Which row each row swaps with, under one turn or mirror:
The rows were stretched afterwards, more along some directions than others.
gede: [ -5   5  -3  -9  -1  10  -2  -4  12 -25   2 -15  11  12  17 -18]
vobuv: [ -6  -2   7  -6   1  11   1 -14   1 -20   7  -3  -2  17   0 -11]
Tig: [  3  16 -24   1  -6  13   8  -3  11  -6   3  -3   8 -14   7   1]
tudez: [ -5  -3  12   3   1  13  -1 -14   7 -23  10  -2   9  17   8 -13]
Romu: [ -8   3   3  12  11   9   1  -1   4 -13   0  10  10  19   6  -6]
Duped: [ -3  13  -2  -4  -3   9  -3 -13   5 -13  -1   4  -5   1   7  -5]
bedi: [-14   3 -10  24  -4  22  12   4   6  -9  -2   4  15   3   1   4]
tam: [ -9  10   5  10  12  24   9  -5   1 -12   1  -3  19  32   3  -3]
sugam: [ -2  21 -15  -4   3  23   6  -6   5 -20  -2 -14   4   8  11 -11]
kat: [-8 12 -4 35  4 29 16  3  8  6 -4 13 23  2  5 10]
kun: [-12   6   3  22  -4  20  11  -5  11 -10  -3  13  13   0   6   6]
mozi: [-15  11   9   1   2  24   6  -6   2  -7   0   4  14  28   3  -4]
penar: [-12   9  -6   3  -3  22   6   7  11  -4  -8  -8  21  12  15  -2]
vak: [  1   6 -11  28  11  18  12  -8   9 -15   4   9   8  -4   6   0]
bazez: [  0  14 -14  28  -2  18  11  -6  13  -8  -6  14   5 -20  10  14]
Gon: [ -5   9  -1   4   6  20   6 -10   8 -11   0  -5  12  16  15   2]
gom: [ -3   7 -13   8 -19  11   0  -7  18  -8   2   5   9 -21  13  -5]
gem: [ -9   4   5  20  17  28   9  -7   1 -14  -4   1   8  21   5   4]
Botos: [ -8   8 -12  22  -5  20  10   1  13 -12   3   9  22  -1   8  -9]
litav: [-10   0   8  12 -12  11  -1  -5  12 -19   8  14   7  -3  13  -7]
Bofo: [-10  14 -16  19  -8  23  11  -1   9   0  -6  12  14   2   3  11]
Bog: [-7 13 -2 15 21 26 14 -7  1 -7 -4 -2  6 25  3 10]
mefe: [  1  -4  -8  12 -11  -4   2  -4  10 -14   8  16   4 -14   2  -3]
ziren: [-11   3  -3   4   5  25   8   1   1 -14  -1   2   6  10   6  -4]
kif: [ -4  13 -11  11   1  22   9  -2  18 -16   0  -5  26  -3  18  -5]
nokep: [ -8   1  -9  14 -25  22   2  -9  12 -27   9   3  12 -17  13 -14]
pas: [ -1   5  -2  -2  -1   0   4 -17  16 -12   2  -5  -4  -7   5  -2]
pulo: [ -8   9  -7   2 -18  29   2   0   6 -22   7  -2  21   5  12 -25]
pap: [ -9  -4  11   5  -8  19  -4   0   1 -16   2   3   7   6   0 -12]
Vab: [-9 -2 10 20  2 21  0  2  1 -6  3 15 19 21  7 -2]
sunug: [ -7  -1   1   8 -12   8   5  -4  14  -5   8   8  19  -3  11  -8]
nezun: [ -8  -1   8  15  -9  10  -1  -5  14 -14   7   1  19   7   8 -18]
mabi: [-6  1  2 27 -4 10  2  7  0 -1  5 22  2  2 -5  7]
pifaz: [ -6  16 -16  14   2  20  14  -8  14  -7   0  -1   9   1  15   0]
balit: [ -7  -3  -4  23 -24  21  -1  -4  14 -22   9  18  25  -6  14 -13]
Nodig: [ -1  -8  -3  30 -11   7   3   1   3  -5   8  27   5 -12   0   7]

nokep is swapped with bedi
penar is swapped with pulo
Bog is swapped with tudez

